A single turn carries every row of the set below to another of its rows. Some are shown first; where does it send the rows asked next?
Neri: [ -3 -24  13 -26  21 -23  -8   7  -3   2 -23 -12  21]
bakur: [-11  26  29   6  20   2 -19 -12  12  12   8   9 -15]
pado: [ -2  -6  -5  43  16  -3   0  24  -8  13  23 -31 -16]
non: [ 16  -7 -13  14  37 -11  16   7  -6  -1  12 -49 -10]
gifun: [  5 -17  -1  -7  27 -17 -31  -3  10   8   8 -52  -2]
Tadu: [  3 -11  -4  13  -4 -12  25  29 -15   0   3   2  31]
Tid: [-19 -21 -12   6  21 -35 -16   8   9  30 -16  10  15]
pezeg: [  2  13  -5   6 -16 -13  12  15  -4  18   0  27  20]
ruzek: [ 13  45   8  14  20 -19 -35   1   5   8  -3  -2  -2]
Tas: [  7   9 -14  12  35 -19  14  11  -7   8   3 -52  -2]
Koze: [ 20  -3  -7   0  38 -32 -30   5   0  -3  16 -45   1]
kiz: [  7 -47 -20  17  17 -17  -3   5   7   8  13  19   6]
kup: [ -5 -14 -13  14  37 -47 -17  16  -3  19  -8  18  10]
Ganu: [ 22  16  14   8  17   3 -11 -15   9 -14  37  14  -9]
nuzuf: [ -1  48  16   5  16 -14 -17  -6   8   6  15   8   6]
fir: [ -3   7 -14  36   2  -8   3  23  -3  18  22 -38   7]
tonu: [ 29   0   2 -21  24 -35 -16   1  -5  -9   1  26   7]
niso: [ -3  24  19  10  15   0 -35  -8  15  19 -12  -5 -17]
teron: [ 34   5   2  23   8  12 -19  -7   9 -11  27   6 -16]
bov: [ 27  13  -6  12 -14  14 -17 -13  20   0  23  -6   7]
muko: [ 13 -15  10 -17  38 -37  -9  16 -17 -13 -13  -1  16]
Fadu: [  9  15  10  -3  -3  11  -9 -22  21  -1  30   3   8]
rugi: [  0  -3  -7  11  35 -10  13   8  -3  12  -1 -52 -12]
Kegir: [ 10  -5 -16   7  25  -8  17   4   0   6   8 -56   1]
toz: [ 11 -31 -31  12   7 -28  -1   6   8   8  16  14  29]
dopo: [  8 -19   9 -32   6 -13 -16 -12  11   9 -12  16   5]
dozu: [ -1 -31   8  18   9  -1  23  28 -17  -1   1   9   4]
Zokuf: [  2  -8   9  16   6  -4   8  17 -11  12   0  38 -15]

fir -> Koze
Ganu -> bakur
kiz -> Tid
And these:
pezeg -> tonu
Tas -> non
Tadu -> muko
bov -> ruzek

A single turn carries every row of the set below to another of its rows. Some are shown first; where does it send the rows asked next?
rem: [  1 -28  30 -11 -25  41   9  16   9  31   3  -7   0 -24 -29   1  22   3
 -10  29  13   2  -1 -42  23]
ker: [ -8 -50  35  -3 -38  10  11   2  37   4  21  13  20 -13  16  -1   7   1
 -15  16  10 -13 -36   9  23]
zelo: [  0  -3  43  17  12   4   4  25  37  27 -13 -24   4   3  -2 -32  29 -32
 -23 -13  32   9 -20 -22  25]
lamef: [ -4 -23  -1   9 -16  10   0   6  21  20  25 -54   4 -33 -12   9  27 -12
 -11  21  32   8   1  -9  19]
Vetar: [ -4   1  27  30 -14 -15  -6  23   8  25 -12  -2  29 -24   0  -4  19 -18
 -36  -2  36  32 -24 -30  11]
kif: [ -4 -15  20  -5   1 -12  -7   2  24  -5   6   4 -26 -30  27  25  44 -45
 -13  -3  -9  -1 -11   2  -7]
zazu: [  4 -42  13  12  -2  17  26  11  25   9   0  18  13 -28 -21  17  29 -57
  -5   2  15  -9 -24 -32  37]
zolar: [  5 -23  38  46 -36  40 -18 -25  28  15  -7  -9   6 -11 -16   5  10  -7
   7  -9  21  -2 -12  22  29]
Duzi: [ 28 -15  50  11 -25  -1 -19  16  46   3 -16 -24  -3 -25  22  37  24 -25
  -9 -14   4  -4  -8  27 -11]
dem: [ -4 -34  22   6   2   8  19   6  19  24 -20  25  -2  -4  18   2  -3   1
 -13   2 -35   1 -11  -1   9]
keta: [ 18 -13  23 -22 -14  40 -19 -17  23  12   8  10  -4  22  20  22  27 -23
  -5  12  29   8  -9  11  12]
mulo: [ 48 -24  18  28   4  18  -1  20  13  27 -29   1  19  -3   5  47   5 -18
 -23 -17   2  -9   8   8  11]
mig: [  3 -20  70  32 -18  22   8   3   5  19  -9  22 -11   5  -8  22  12 -15
 -28 -25   7  21  11  30  15]
Rudov: [ 30 -31  23  24 -26  30  -9  14  22  30   1 -36  23 -28 -28  -2  17  -3
 -30  12  36  10 -14 -22   8]
tam: [ -1 -17  27  18  16 -10  -3  11  20  14  14  36  25   7  30  -8   2 -22
  -2  21   1  17  -1 -10  23]
Fune: [  4  -7  34  14 -29 -15  13   0  13  30 -15  23 -10 -30  46  26  37 -20
 -15  -8   5  18  -2  10  39]
relo: [ 23 -11  28  21  -8 -12 -32  -2   7   6   2   0 -34 -25   9  19  47 -43
 -21 -17   0  -3   2  19   4]
Doven: [  9 -26  75  33 -10   5  20  35   9  -1   1  22   3  -7  12  21   3 -27
  17  18  27  -9   8 -18  38]
Maz: [ -5  12  11   0 -28  18  -1   4   7  35   5  -9  -4 -12 -21  -3  46  -8
 -15  16  37  29  -5 -13  22]
lofan: [-20 -27  45   2 -13  22  10  13  -7   1  21 -29   8 -13  -6  24  21   4
  -1  -3  27 -19  31   2  23]
Ninu: [ 12 -28  41  -7 -27  32   6  22  51  29   4 -35  17 -22  -7  -3  22 -12
 -24  22  37  17 -15 -22  12]
purab: [ 10 -44  61   9 -13  10  13  40  36   7 -17   2 -19 -12  17  33 -15 -45
 -19  11   1  12   6 -10  12]
Nibib: [  8 -53   4  14 -29  12 -25   0   6  -3  17  12  -4  -9 -18  -6   1 -44
  -6  16   7  15   8   6   2]
kam: [ 20 -20  27  22  -9  27   3   7  41   1 -19  14 -17  -8  46   9  27 -39
 -33   3  32 -28   1   7  11]
gipet: [ 38 -20  45  14 -34   8 -18   7  14  41   0   3  -3  -9   5  26  28 -40
   0 -10  20  20 -24 -21  62]
dasa: [ 12 -16  24   2 -24  12 -12   9  22  24  18 -36 -15 -28  -3   4  36  -8
 -34  36  49  -1  -2  -1  33]
Bes: [-13 -36  41   3  -8  27 -20  -6   1  12  13 -32  -3 -35  18  23   7  -5
  -2  17  13   4  28 -29  23]
gur: [ 11 -36  59  21 -24   7  -2  35  35  11  -4   4  14 -22 -15  23   8 -20
  -7 -29 -30 -18  -9  -1   5]
dul: [ 22 -42  37  29  46  -2  17 -11   6  -2  -2   1  -2 -26   9   8  24 -34
   1  20  20  -2  11   6  24]
vomi: [ 32 -16  31  35   0   2   9  24   7  22 -11  12  34  -4  12  19  10 -10
  29   0   7 -18  14  -9  42]
rez: [ 16 -25  40  -7 -36  35   3  19   5  41  17 -18  14 -12 -35   5  33  -1
 -10   0  20  14  15 -16  32]
gakod: [ 34 -19  30   4   4  -5   1  24  -1  26 -22 -17  14  -1   2 -22  24  -8
 -26  -8  26  14 -29 -30  -4]
fopes: [ 24 -46  53  45 -20  -7   7  10  11  -5  -5  -3  19 -18  22 -15  -1 -20
  21   4  21  20   2   7  -4]
mena: [ -3 -23  31   0 -27   9 -18  14   0  20 -10  -9  -4 -31  10   2  12  18
  -5  30  10 -23  31  -6  39]
tazu: [ 30 -27  53  15  10 -21  -4  -7   2  17   4   1   5 -26  39  24  20 -22
   5  20  19  34  12  11  34]
pufek: [ 23 -36  33  24 -11  -4 -11  19  34 -13 -16 -13 -11 -36   8  25  14 -26
 -21   2  -1 -27 -21  10 -22]
sozal: [ 34 -32   6  10  -5 -17   6  11  22  26 -22 -25   9 -17 -29  17  17 -28
   9   1   6  13 -13  27  33]
mevop: [ 15 -25  52  -1  -9  -2  18  11  14   2 -14  -5 -25 -15  -9  41  15 -24
 -15  32  38  13 -43   3  22]
sulo: [ -4 -13  61   0 -13   8 -10  14  17  15  13  37 -23  -8   6  12  37 -31
 -24 -20 -22  -6 -13 -12  19]
mik: [ -5  -5  28  22 -10  11 -17   1  11  21  -2  30  -2 -21 -11  19  35 -31
  -6 -32 -32   1   0  -9  11]
devot: [ 14 -40  35  -6  -3  21 -15   5   6  16  15 -11  17 -29   5   7  34  -5
 -32   9  26 -24  43   3  35]
kis: [ -5 -18  11  -2 -18   6   8  18   4  27  25 -18 -16  -4 -27 -28  35 -16
 -19  14  23  13 -13 -20  20]
Vaze: [ 36 -21  51  24   3  17  17  -2  24   0 -24  12  24  -4  37  -6  25  -5
   8  13  38  -7  -8  11   1]
togof: [ 15  -9  68  18 -24  26 -11  20  36  16 -27  18   2 -22   1  40  16  -6
 -15 -11 -14 -21 -20  -8   9]
kub: [  2  -8  49   9 -11   6   9  26  24  17 -34 -12  12 -20 -12 -16  26 -36
 -14  -2  41  42   1 -17  -4]
duro: [  8  -5  52  50  18  15 -13  -2   8  11  11  25   6  18   2  -1  10 -33
  -6   0  27  17  12   4  24]
Zez: [ 12 -39  12  43 -34  -5  -9  12  15   6  10 -15   4 -17  40  21   1 -42
  -6 -24   6  15   6   0  -2]
mak: [ -1 -39  26  44   9   2  31  -2  -1   6   0  -2 -32 -18   5   2  28 -38
 -12 -27   0 -17  -7   0  26]

fopes -> tazu
zazu -> zolar
And these:
Fune -> dem
relo -> sulo
zelo -> lofan
Maz -> rem

A single turn carries every row of the set below to another of its rows. Some are shown first; where does it send the rows asked next?
Tefig: [ 22  17  13 -19  25  -3  -6   3 -11  -2  44  -7   5   7  11  12 -19  16
 -30  33   4   4  11  23 -31 -14  -1   5  18 -10   5  23]
Zef: [  1   7   9  -1 -21  28 -11  -6  -8 -24 -21 -38   4 -19  -2  16   2 -25
   7  -8 -13 -36  19  33 -23  17  13   6  -9  15 -16   3]
Bufek: [-24 -25  -2   3  11 -29  22  -3  35   8  -6  -3  37  -5  14  14  -4  20
   0  -9 -15  -1  14  12 -10   5  25   1  19  -3  35  12]
vil: [  5  19  -7  -7  16   0  -9 -34  13  12   4  21  16  10  -8   8  -9   1
 -19   5 -34  22  28 -15 -27  -8   4 -31 -11 -12  10  29]
mot: [-29 -15  -9  18 -26   2 -11   7   2 -19   7   2   1   5   7   2 -41  14
 -10  12 -12 -14  24   3 -41 -22 -18  -4  -9  33   7  -5]
ruko: [-13   0   9  -7 -10 -18  29  13  37 -13 -41 -19  24  -2   2   6  -9  19
  -3 -15  -1  18  15  37   5  -6  19   7  14   3  -5  30]
Mav: [-14 -10 -11   8  22  -9  30 -17 -11 -14   6  -6 -16  11  20   6  23 -30
 -29   3  -6  -2  41  -2 -20  -7  -8 -24   4 -10  -2 -18]
musev: [-10  -9  10  -6   2 -14  -4 -13   9  17  -9 -19   8   2   9 -18  -6 -13
  15   2 -24  -7 -13  -3   3   4 -11 -28  46  18  31 -13]
zata: [ 18   2  12 -14   5  -8  -3   4  29   7 -44 -44  -3  -3 -23 -14 -16   8
  -4  21  -6  -5  -7  11  21   0 -25 -10  13  12   9  15]
mog: [ -6   8  13  -6 -12  26 -19 -22   0 -14 -26 -36   4  -2 -16  14   0 -20
  -4   2 -13 -42  29  24 -21  24   6   8 -15  15 -29  -3]
tolun: [ 22 -11  27 -12 -14 -11  18 -22   1  -7   4 -23  -4  13  25 -13 -27  16
  27  32 -17 -32   7  26 -12   8  -5   0  23   1  28  14]
kefus: [ 31   4   1  15   4   7 -24  11   4  19   7  10  19 -15 -20   6  18   4
 -14  25 -15   7  -2  40 -47 -11   7   3 -13  17   3  -9]
Rame: [-24 -15 -10  12  28 -24   2 -25   4   5 -33  -4  15   8 -38  16 -12  -3
  -4  20   6  -4  18   2 -18  30  -4  14 -29 -14 -15 -12]
puba: [ 13 -22  10  -5  -4 -40  22 -24  20 -26   2 -26   2   7 -14   1  -6  28
  24  -6 -14   5  30  20  -3  23 -26   0  24  10 -32  23]
Vev: [-17  -3  -3  -1  17   9 -22 -37   3 -12 -36 -25  11  -4 -22  18  -6 -27
 -12  11  -6 -21  20   8 -28  34   0  16 -17  -3 -25   3]
bokir: [ 22  17  -6   8  35  -8  35 -31   3 -11  -1  -2 -22   7  -1  16   6   4
 -12  17   9  -2  29  16 -26 -20 -30  18 -19  -8   3 -26]
mos: [  1   2  -8  -8 -10 -10  29  23 -13 -14  13 -15  -8 -22  -2   2   4  14
   8   4  -1 -27  -5  53  -4  -7   2   7   2   6  17 -34]
zom: [ 27  21   4  -6  16  13   9 -64   5  -2  -5 -13   6  -4   1  18  -5  -1
 -11  19 -36  -6  12  18 -32   4   3 -13   3 -21 -14  35]
kave: [-13   7   8 -11  -6 -14  11  40 -11  -9   6 -13  -3 -15 -12  -3  -8  18
  -1  -1  12 -26   6  31  14 -21   5   6 -14   8   5 -20]
Diri: [-12  24  26  -1  14   2  13 -19  10   3 -10 -13 -17  30 -16  -2  21 -26
 -27   1  17  -1  30  23  -2 -23 -10   0  -9 -12 -18 -11]
Sul: [ 22  24  -5 -10  23 -14   3   1 -10 -14 -23  -9   2 -29  16 -19 -11  18
  18  28 -17  17 -13   0  -5  10 -26   1  28  12  12  -3]
purez: [ -8 -18  -6  -1   1 -22  10  31 -15  -5  20 -25   5 -15  -7  -4   4   8
 -14  11  -1 -27  -1  41   2 -26  16  -9   7   3  13 -20]
zekop: [ -2 -11   6  -8   1 -47  -3 -16  30  -7  18  -1  17  23 -34 -11   3  24
  26  -9 -11  26  30  13  -5  14 -17   0  21   7  -1   9]
Votod: [  6  -8  14  -8  19 -39  -3 -18  11 -10  19 -12  20  -5 -15  -9  26  20
  16  10 -19   8  24  16  -6  44  -6   3  25 -12 -21  23]
luf: [ 15   3 -18   7  13  -6 -15 -14   2   8 -28  26  16   1 -28  14   7 -19
  -8   4 -10  40   8  20 -47   6  -8   2 -12  17 -20 -18]
Padir: [  0  26   4 -12 -22  15  20 -48  21 -11 -17   3  -9  22  -1  11 -30  -2
  -3 -10 -28  15  26  10 -22 -10 -14 -24  -1   2 -12  30]
mun: [ 32  13  26 -20 -23 -16   9  22   0  -1 -10  12   1  19  10 -26 -15  14
  24  15  -7  24  13  21  -1 -10  -3 -13  10  13  15  15]
zeve: [-30 -24   1  19 -10  -6   1 -36   5  -3 -14   9  -2  17   3   9 -33  -4
 -19  16 -12  -2   6  11 -50  -3 -29  -6   9  23 -35  -9]
Govep: [-28 -23  16  25  10 -25  13 -42  -8  10 -20  -4  11  20 -14   7 -12 -11
  -4  22   0  -3  -5  28 -30   6  -4  -1  12  -3 -47 -16]
Lelef: [ 36 -13   8 -22   8 -16  -8  13   0  -2  -9 -26  16   4   0 -13   0  -4
  11  24 -16  -9  25   6   6  14  23 -15   0  -9  37  27]
fot: [ 40   7   8 -32 -14  17  26   6   9  -4  10 -28 -14  13  -1  29  -4 -14
 -19  -5  -2   1  16  50 -16  10  -3 -15  15   1  -3  19]
Visel: [-13  -9 -25  11   2 -23  22 -15 -10 -14 -38  13   9  11 -20   8  -3 -18
   7   4  -3  39  13  24 -31  19  -6  -4  -3   3 -31 -23]
Lefem: [ -1  10   4 -33   1   3   5   2  -1  -7  32  -5  -1  19   9  29 -34  -6
   1 -24   3  -9  36  -7 -13   2  -2  -7   1   8  32   4]
Soge: [ 35  11 -16   6  11   5 -23  -2   1   9  -5  13  16  -8 -28   8  18   3
 -14  27 -20  15  13  34 -51   0  -1   4 -16  21  -7 -21]
Vasud: [  2  10  19   3  17 -21  30 -14  17  -4 -14  -1  30 -22  24  11  -3  38
  13   6  -8   5  -6  39 -18   0  16  30  25  -4  -2  14]
Futor: [-27 -17  -8  15 -20  -1 -12 -10  -5 -13   5   6   3  16   8   1 -32   7
 -15  13 -20  -9  30   1 -46 -18 -18 -15   4  39 -16 -16]

Lelef -> mun
vil -> Padir
And these:
zeve -> Vev
bokir -> Mav
Rame -> Visel
ruko -> Vasud
Sul -> musev
Zef -> kefus
kave -> mos
fot -> Tefig
mog -> Soge
puba -> Votod

